Each named turn below is shown by a few rows before and after it. Which turns, in which order, take the first row of each later pair to the second? The first pair is answered.
bar (before -> after):
-0.3; 7.8; 6.9; -21.4; -16.0; 27.4; -6.7; 8.8; -7.8; 3.0; -15.3; -5.9; 7.7; 10.9; -9.6; -8.0; -19.5; 8.8 -> 6.0; 14.8; 4.3; -11.1; 1.4; 15.1; 13.0; 0.0; 26.5; 20.3; 8.8; 10.3; -1.7; -2.8; 6.3; -15.7; 19.3; 1.4
7.7; -5.8; -7.9; -5.5; 1.9; -20.1; -0.3; 3.1; -13.8; -0.6; 7.8; -5.6; 3.2; -0.9; -16.2; 11.8; 1.3; -3.6 -> 10.0; -0.2; -11.1; -10.8; 6.7; -21.2; 0.3; 4.3; -12.2; 4.1; 9.8; -5.6; 4.0; -5.3; -14.3; 5.6; 2.0; 0.8
-11.8; -23.7; 6.8; -8.1; -10.9; 0.4; -2.9; -3.8; -8.6; -10.7; -7.3; -3.8; -1.8; 16.5; -6.7; 21.4; -20.1; -18.4 -> 6.4; 16.5; -6.3; -28.2; 10.5; 4.1; -0.6; 2.0; -4.9; 18.0; 4.5; -7.5; -0.6; -5.2; 6.0; -9.5; -28.4; -4.4
18.8; 12.0; 0.5; -1.7; 6.9; 1.2; 10.5; -24.6; 21.8; 7.4; 20.0; 7.2; 4.4; -1.2; 1.3; -7.8; 2.8; -7.0 -> 3.9; -16.5; 10.3; 6.9; -10.8; 3.9; 1.8; -25.9; 9.1; -16.1; 4.5; 6.4; 6.5; 15.4; -10.0; 14.5; -4.9; -11.8
Zel (before -> after):
-7.2; 6.6; -8.0; -12.4; -3.7; -14.2; -3.4; 2.5; -22.6; 12.0; -2.3; -0.4; 8.2; 0.4; 4.3; 4.0; -14.5; -11.0 -> 10.7; -3.9; -4.2; 3.5; 18.5; -18.7; -0.3; -14.9; -12.5; -13.8; -3.9; -3.9; 3.9; 5.6; -2.0; 8.2; -8.6; -1.9
6.2; -9.9; -17.2; 15.0; 15.1; -27.5; -7.6; -4.9; -25.2; -26.2; -5.1; -5.4; -5.0; -0.1; 3.1; 12.6; 1.5; -6.8 -> 2.3; 13.7; -22.3; 1.9; 16.0; -26.8; 0.9; 0.6; -12.7; 10.0; 14.0; 4.2; -4.6; -14.9; 21.4; -2.9; 9.4; -18.1
20.5; 15.2; -1.1; -19.0; 19.4; -4.1; -4.3; -5.3; -7.6; 2.0; 6.7; 3.3; -0.1; -2.8; 3.2; -22.9; -11.8; 2.4 -> 8.2; 9.3; 0.0; -20.6; 7.3; -0.8; -15.1; 0.5; -24.5; -1.5; -1.8; -1.4; 2.9; 2.3; -1.2; -18.4; -22.0; 2.4
nido (before -> after):
-13.3; -7.6; -4.7; -1.5; 3.6; 8.2; -0.1; 4.0; 11.8; -0.9; -5.3; 11.6; -2.1; -0.4; 1.7; -6.7; 18.9; -1.1 -> -13.6; -7.0; -4.8; -1.6; 1.2; 9.5; -0.4; 3.3; 15.3; -1.1; -4.9; 11.7; -3.8; -0.3; 0.4; -4.3; 19.8; -3.7
8.1; 1.5; 4.0; -3.3; -5.8; 5.7; -4.4; -3.7; 5.3; -14.3; 5.9; -16.1; -8.0; 6.6; 0.1; -7.8; 2.8; -12.3 -> 4.7; 3.9; 0.7; -7.4; -7.3; 10.5; -7.5; 4.3; 0.6; -7.8; 3.5; -18.0; -5.4; 2.7; -1.4; -13.2; 1.7; -4.5
-2.7; -4.3; -10.4; 4.5; -4.8; -19.2; -11.3; 0.1; -29.4; -10.5; -7.8; -6.0; -6.2; 6.2; 0.1; 16.4; -24.5; -7.3 -> -3.0; -3.0; -12.0; 1.6; -2.6; -16.2; -11.5; 7.6; -30.9; -7.9; -10.2; -6.9; -5.3; 0.6; -2.0; 10.3; -24.3; -1.2
4.3; -29.4; 8.2; 4.3; 15.2; -11.5; 5.1; 8.3; -6.7; -8.1; -10.6; 2.1; -10.0; -4.0; 6.8; 1.8; 31.2; 9.8 -> -13.1; -30.3; 19.7; -6.1; -12.6; 6.8; 1.5; 1.2; -1.8; 4.1; -4.5; 8.4; -1.9; 8.9; 2.1; 17.4; 15.0; -16.7
Gosod (before -> after):
-1.6; -9.0; 5.6; -6.2; -14.0; 1.0; -7.1; -12.7; -17.1; -8.3; -7.0; -2.3; 7.9; 13.0; -6.1; 18.9; -17.9; -9.0 -> -17.0; -22.8; 3.5; 4.7; -12.5; -8.6; 0.7; 9.1; -15.9; -7.2; -13.7; -1.0; 1.6; 2.9; -1.5; 11.6; 12.5; 7.2
-18.3; 8.9; -5.2; -19.4; -14.1; 8.9; -1.4; 18.4; -8.9; 33.9; -0.2; 3.7; 6.5; -8.2; 7.0; -8.7; -3.4; -1.2 -> -9.1; 12.5; -4.9; -17.5; -3.7; 10.5; 2.1; 19.5; -2.2; 30.9; -1.2; 2.1; 4.5; -13.2; 5.9; -19.5; 3.3; 12.9
-9.2; 0.9; 23.8; -11.8; -11.5; -3.3; -0.9; 4.9; 10.0; 9.4; 11.5; 1.1; -3.7; 20.5; -12.4; 10.2; -10.8; -18.3 -> -17.5; -7.2; 22.2; -5.6; -9.0; -9.1; 5.3; 24.9; 10.4; 10.5; 5.5; 2.3; -9.8; 12.8; -9.0; -0.7; 13.7; -2.2
-30.7; -10.7; 9.3; 8.0; -16.5; -5.0; 1.6; 9.7; 4.6; 11.7; 8.2; 15.1; -13.0; -3.1; 3.7; 11.2; 12.7; -3.8 -> -8.0; 2.6; 7.0; 7.0; 12.1; 2.5; 10.9; 8.1; 20.0; 4.2; 6.9; 6.6; -13.5; -13.5; 0.7; -10.9; 22.0; 25.3
Now pairs of rows:
Between the rows of a pair lie 2 to 4 turns.
-11.0; -5.8; 1.3; 1.4; -12.2; -6.3; -5.0; 0.3; -10.8; 5.2; 1.9; 6.1; 0.6; 0.6; 1.9; 9.1; -0.2; -17.1 -> -6.4; 6.1; -1.9; -1.7; -3.9; -8.0; -0.5; 0.2; -2.0; 14.2; 7.4; 7.1; -2.1; -6.9; 7.2; 0.3; 4.6; -15.1	bar bar
-18.0; -18.6; -18.7; 15.8; 3.5; -5.7; 13.9; 20.9; -0.2; -8.8; -6.3; -1.2; 5.0; 2.9; -3.9; -10.6; 41.4; 5.9 -> -4.3; -22.7; -17.8; 18.0; 12.2; -0.4; 7.4; 10.7; -6.2; -32.2; -14.7; -11.5; 4.1; 9.4; -14.9; -6.8; 23.5; 14.1	bar Zel bar
2.2; -5.8; 2.3; 7.1; -8.7; 10.4; 0.3; -7.4; -15.2; -5.9; -8.1; -3.8; -3.3; 14.6; -12.3; 11.3; -27.0; 0.4 -> 0.3; 7.9; 1.8; 3.7; -4.4; 6.7; 12.0; -12.2; 8.7; 22.7; 14.6; 9.6; -8.3; 2.9; 3.1; 3.6; -4.9; -17.2	Zel bar Zel
-10.8; 1.0; 0.9; 3.7; 5.7; 5.2; 4.9; -3.3; 18.9; -4.6; 4.6; 9.2; -16.5; -5.8; 2.5; -7.4; 31.0; -1.0 -> -11.3; -8.8; 1.4; 7.5; 3.4; 5.1; -8.8; 1.8; -8.8; -27.7; -17.2; -5.2; -14.4; 1.8; -9.6; -0.5; 7.0; 15.1	bar nido
16.2; -9.4; 8.0; 11.0; 4.2; 4.5; -5.5; -22.4; 19.9; -20.1; 1.1; -5.5; -5.2; 7.5; -10.7; 4.6; -1.8; 3.9 -> -13.7; -7.0; 0.2; -4.5; -23.5; -3.6; -19.0; 2.7; -16.9; 5.5; -3.7; -6.4; -0.2; 3.5; -3.2; 6.6; -17.0; -9.3	Gosod bar Gosod
19.2; 17.4; -7.8; 11.3; 35.5; -13.8; 12.1; 11.3; 8.1; 7.1; 0.2; -12.2; -4.0; -20.5; 0.6; -18.5; 18.3; 12.6 -> -26.6; 2.1; 12.0; -1.7; -24.1; 7.8; 10.7; 20.9; 12.0; 31.3; 1.5; 1.8; 8.1; -1.7; -3.9; 3.5; 18.7; -25.7	bar nido Zel Zel
-26.4; -0.5; -12.6; -7.4; -7.8; -6.0; -2.1; 24.8; -18.5; 20.0; -1.3; 2.5; -5.9; -6.9; 10.6; -7.4; 8.3; -7.5 -> -30.1; -5.1; -9.0; -4.6; -11.3; -6.4; -4.7; 25.3; -18.5; 13.4; -5.7; 2.7; -5.6; -4.2; 7.2; -3.2; 10.5; -8.7	bar bar
14.6; -7.1; 1.6; 7.3; 16.8; -12.8; -9.4; -18.8; -22.5; -7.3; -7.6; -7.0; -2.0; -6.6; 3.6; 19.1; -17.9; 4.4 -> 13.8; -11.4; 3.2; 13.4; 25.3; -11.0; 3.2; -7.4; -9.8; -7.7; -11.3; -7.3; -7.9; -16.3; 4.0; 7.0; 9.9; 22.8	nido Gosod nido Gosod
13.9; 6.5; -6.6; -2.0; 5.9; 5.3; -8.2; -5.8; -15.4; -8.9; -7.5; -9.6; 5.8; 6.3; -13.2; -7.6; -33.6; 10.6 -> 19.2; 12.9; -12.7; -4.8; 16.6; -0.3; -2.6; -0.3; -10.7; 2.1; -4.3; -7.6; 0.4; -5.2; -6.3; -19.1; -25.9; 16.5	Zel nido Zel nido
-5.2; -4.4; 7.1; 9.0; -19.6; 10.4; -1.6; -2.8; 4.3; 6.8; -1.2; 2.1; 6.5; 10.8; -5.1; 10.1; -8.3; -6.2 -> -1.9; 7.8; 4.5; 0.7; -13.1; 14.5; 3.6; 7.6; 10.0; 18.9; 0.7; 1.4; 5.8; 1.2; -2.5; -5.7; 1.3; 6.2	Gosod Zel Gosod Zel
-14.6; -12.4; 11.2; 4.2; -15.6; 6.3; -2.7; -14.8; 7.0; -2.0; -1.6; 8.2; -8.1; 7.2; 0.5; 16.6; -8.5; -13.7 -> 11.6; 3.6; 6.4; -1.1; 9.0; 12.2; -6.0; -20.3; 6.5; -15.0; -4.5; -3.3; -6.1; 0.5; -4.5; 3.7; -22.7; 8.9	bar Zel
-11.4; 9.3; 7.5; -14.0; -7.0; 9.3; 9.8; 6.9; 15.3; 23.6; 3.3; 4.7; 2.1; -7.3; 3.7; -10.3; 5.4; -7.4 -> -19.9; -13.6; 15.3; -0.4; -16.3; 9.2; 8.6; 1.1; 15.0; 3.9; -1.9; 6.9; 0.8; 6.0; -3.6; 6.9; 10.8; -12.7	Gosod bar
-4.8; -15.4; -6.5; 0.3; -6.7; -17.0; -5.3; -7.8; -5.4; 13.6; 10.4; 6.3; -0.8; -7.1; 2.8; 7.5; 6.6; -18.1 -> 14.6; -15.7; -7.7; 5.6; 12.0; -16.0; -5.8; -20.0; -4.4; -7.7; 6.1; -2.3; -1.9; -3.6; -5.6; 7.3; -2.1; -7.0	bar Zel
-3.6; 13.5; -4.0; -6.9; -13.4; 34.4; 19.1; -7.7; 7.1; 10.6; 8.6; -0.6; 18.3; 3.1; -9.9; 3.7; -17.2; -1.2 -> 12.1; 0.5; -10.2; 19.6; 15.8; 3.5; 25.2; -26.2; 11.9; -10.5; 16.6; 2.9; 2.9; -1.1; -3.1; 14.2; 3.5; -2.1	Gosod nido Gosod bar
3.4; 23.9; 6.3; 6.7; 12.0; -4.3; 9.8; -18.3; 16.3; 21.0; 36.7; 8.1; 1.8; 1.0; 18.8; -4.3; 3.9; -11.7 -> -11.2; 22.4; 10.5; -1.7; -5.7; 5.9; 8.9; -1.9; 14.2; 33.9; 32.2; 8.6; 5.9; 0.4; 17.4; -10.7; 7.5; -10.0	Gosod Gosod Gosod nido
20.5; 24.5; -4.5; -10.1; 13.6; 11.4; -7.6; -27.3; 9.5; 8.8; 10.2; -3.1; -1.6; 3.6; 4.5; -5.6; -36.1; -8.7 -> -10.1; 0.5; -0.1; 4.6; -6.2; -9.7; 5.8; -17.3; 14.5; 23.3; 20.7; 18.4; -12.3; 1.3; 19.0; 10.5; 7.3; -34.0	Zel bar Gosod
-0.2; 18.9; -3.0; -9.3; -5.3; 16.7; -3.9; 5.1; 11.4; 8.4; 5.6; -3.7; 16.7; -5.2; 0.1; -8.9; -13.0; -0.1 -> -5.0; 11.7; -2.9; 0.7; -6.8; 5.9; -0.7; -5.0; 19.0; 12.4; 17.0; 6.0; 10.2; -4.4; 7.5; 2.0; 1.9; -15.2	Gosod Zel Zel Gosod
1.3; -7.6; 2.3; 5.5; -8.2; 7.0; 2.4; -11.2; 13.4; 1.9; 9.0; 7.9; 3.1; 10.2; -2.9; 10.2; 6.8; -14.1 -> 0.7; -11.8; -10.7; 10.1; 6.5; -9.7; -2.7; 9.6; -9.1; -6.5; -6.2; -2.3; -2.0; -1.7; -1.7; -1.9; 17.0; 11.6	bar Gosod nido
14.0; 2.9; 15.6; -1.9; -2.2; 18.9; 6.1; -18.4; 14.4; -3.9; 0.4; -3.7; -7.9; -2.7; -11.0; -6.3; 9.8; -5.2 -> -4.0; 10.2; 7.7; -13.1; -18.0; 13.0; 1.0; 3.6; -12.0; 17.4; -3.4; -2.4; -6.4; -11.0; -4.9; -12.4; 1.0; -8.2	Gosod bar Gosod bar
28.2; 15.3; -15.2; 0.7; 17.9; 0.1; 11.6; -16.3; 4.1; -3.4; 3.9; 0.1; -3.3; 17.6; -16.0; 6.5; -25.0; -1.5 -> 12.2; -0.6; -13.7; 13.8; 6.7; -16.8; 14.2; -17.2; 3.5; 1.4; 11.5; 12.5; -9.9; 17.5; -7.6; 22.2; -6.0; -25.7	Gosod Zel
-5.6; 4.0; 11.5; -18.4; -12.0; 18.7; -4.6; 6.2; -3.5; -3.1; -0.8; 6.5; 6.0; 18.6; -14.2; -10.6; -21.6; 4.6 -> -11.6; -6.4; 11.9; -10.7; -16.7; 15.9; -4.7; 6.8; -6.4; -9.9; -5.6; 6.7; 4.4; 21.3; -16.6; -5.6; -14.9; 6.4	bar Zel
-16.1; -10.1; 10.1; 3.4; -16.5; -0.8; 0.2; 2.1; -22.7; 0.4; -13.6; -1.1; 5.0; -7.6; -10.9; 13.6; -25.2; 9.6 -> -6.2; 2.1; 4.2; 5.5; 7.2; -5.3; 13.6; 13.1; -4.9; 14.9; -6.7; -0.7; -0.9; -28.2; -0.8; -12.0; 1.9; 26.6	Gosod bar
1.5; -25.3; 5.5; 11.5; 3.1; -1.5; -10.8; -4.8; 6.4; -30.5; -36.4; 11.2; -10.9; 10.6; 4.8; 22.4; 15.2; 12.9 -> 21.5; 25.6; -13.3; -20.3; 25.6; 8.0; -9.3; 4.9; 5.5; 5.1; -24.1; 3.5; -6.9; -11.2; 13.8; -14.9; -5.4; 27.3	bar Zel
16.3; 25.1; -4.9; -7.7; 6.2; -11.8; -3.4; 2.2; 3.0; 3.6; 2.3; -1.7; 1.5; -11.8; -2.3; -7.0; 2.7; -23.0 -> 4.4; 10.2; -0.6; 0.1; -4.8; -18.4; -1.0; 0.5; 0.8; -1.5; 2.5; 4.4; -2.9; -5.2; -3.5; 8.1; 9.2; -35.8	Gosod bar Zel Zel
-15.7; -14.5; -11.0; 9.0; 20.4; -22.9; 21.3; 1.9; 20.2; -9.4; 3.8; 7.9; 8.1; -3.9; -2.3; -3.8; 17.2; -3.0 -> -29.4; 5.2; -10.4; -21.5; -5.0; -6.8; 9.3; 11.3; 1.4; 17.8; 2.0; 2.2; 23.0; -0.6; -2.8; -8.1; -17.3; -12.0	Gosod Zel
18.8; 7.9; -1.0; 7.8; 19.6; -6.0; 11.3; -14.8; 18.4; -9.8; 9.1; 2.2; -4.5; -8.8; 3.1; -1.8; 6.8; 2.3 -> -0.5; -19.0; 6.6; 16.6; -1.6; -6.9; 0.3; -8.1; -1.9; -27.5; -9.1; -2.8; -3.4; 6.7; -6.8; 19.2; 0.9; -4.1	bar Gosod
15.0; -1.3; 8.1; 23.8; 30.8; -10.2; 1.1; 10.1; -7.6; -34.7; -12.6; 0.8; -21.8; -4.2; -8.0; 10.2; 15.5; 8.7 -> -18.7; -11.6; 12.3; 20.5; -1.1; -17.1; 2.2; 25.4; -13.3; -7.7; -6.8; 13.1; -24.2; -2.1; 4.3; 20.1; 30.8; -17.4	Zel bar nido nido
-4.6; 7.4; 12.9; -9.8; -17.8; 16.0; 2.0; -1.3; 16.7; 12.8; 3.1; -2.9; 9.2; 8.3; -4.3; 2.4; -9.9; -6.2 -> 11.4; 15.5; 4.5; -6.8; 5.8; 8.9; 7.9; -5.7; 24.7; 16.1; 10.0; -3.9; 5.0; -4.1; 0.9; -10.8; -2.5; 2.0	Zel nido Gosod bar
21.0; 9.3; -18.4; -5.1; 2.3; -2.2; -13.3; -1.3; -13.9; 9.5; -4.6; -9.4; 11.1; -18.7; -4.9; -2.1; -15.0; 4.2 -> -0.4; -7.5; -17.2; 1.5; -10.8; -14.1; -10.6; 10.6; -22.3; 16.3; -6.1; -0.7; 5.2; -21.5; 3.5; 3.4; 4.9; -2.8	Zel Zel Gosod Gosod
-10.4; 8.8; 4.3; -12.0; -16.9; 25.6; 12.0; 6.9; 28.4; 17.9; 2.1; 2.0; 2.3; 1.8; -1.1; -14.0; 12.5; 5.8 -> -4.3; -9.2; 15.2; 1.9; -18.0; 26.5; 8.4; -11.2; 29.9; -10.6; -3.6; 0.6; 2.3; 19.0; -11.9; 5.7; 5.5; -0.4	bar Zel Gosod Gosod
-4.8; 5.4; 2.2; 7.0; 0.6; 6.6; -16.2; -2.0; -19.2; 2.2; 0.2; -21.5; 8.8; 6.4; -2.0; 3.5; -26.5; 3.3 -> -15.8; -16.8; 6.0; 26.0; 4.8; -4.8; -2.3; 10.9; -8.9; -2.5; -2.9; -15.3; -1.4; -1.7; 1.3; -0.1; 16.0; 14.1	Gosod Gosod bar bar
6.9; 9.2; 1.4; 0.7; 7.7; -0.9; 8.8; -13.8; 20.6; 3.4; 11.5; 11.6; -2.5; 0.0; 3.7; -3.4; 8.2; -3.3 -> 10.1; 7.0; 1.5; 2.2; 11.0; -0.4; 8.6; -17.4; 18.6; -3.6; 7.6; 8.4; -0.2; 3.0; 2.1; -1.8; 6.9; -1.7	bar bar Zel bar
-10.4; -7.8; 1.9; 1.2; -6.2; -0.6; 0.1; 5.0; 6.3; 17.4; 2.0; 3.4; -6.0; -0.5; 17.1; 6.8; 15.3; -15.3 -> 2.8; -1.5; 4.3; -2.0; 5.5; 11.2; 5.0; -2.8; 24.2; 16.1; 6.0; 1.4; -4.2; -0.7; 12.8; -1.2; 17.2; -7.8	Gosod nido Gosod
13.8; 14.8; -9.7; -3.8; 17.3; -7.0; 5.2; 4.4; 2.1; 4.1; 9.3; -6.8; 0.7; -6.4; 7.4; -16.9; 6.0; 18.8 -> -15.9; -0.8; -2.9; -0.2; -11.4; -10.4; 7.7; 12.4; 0.7; 17.9; 13.7; 6.7; 1.8; 0.9; 13.6; 0.1; 22.3; -5.4	bar Zel
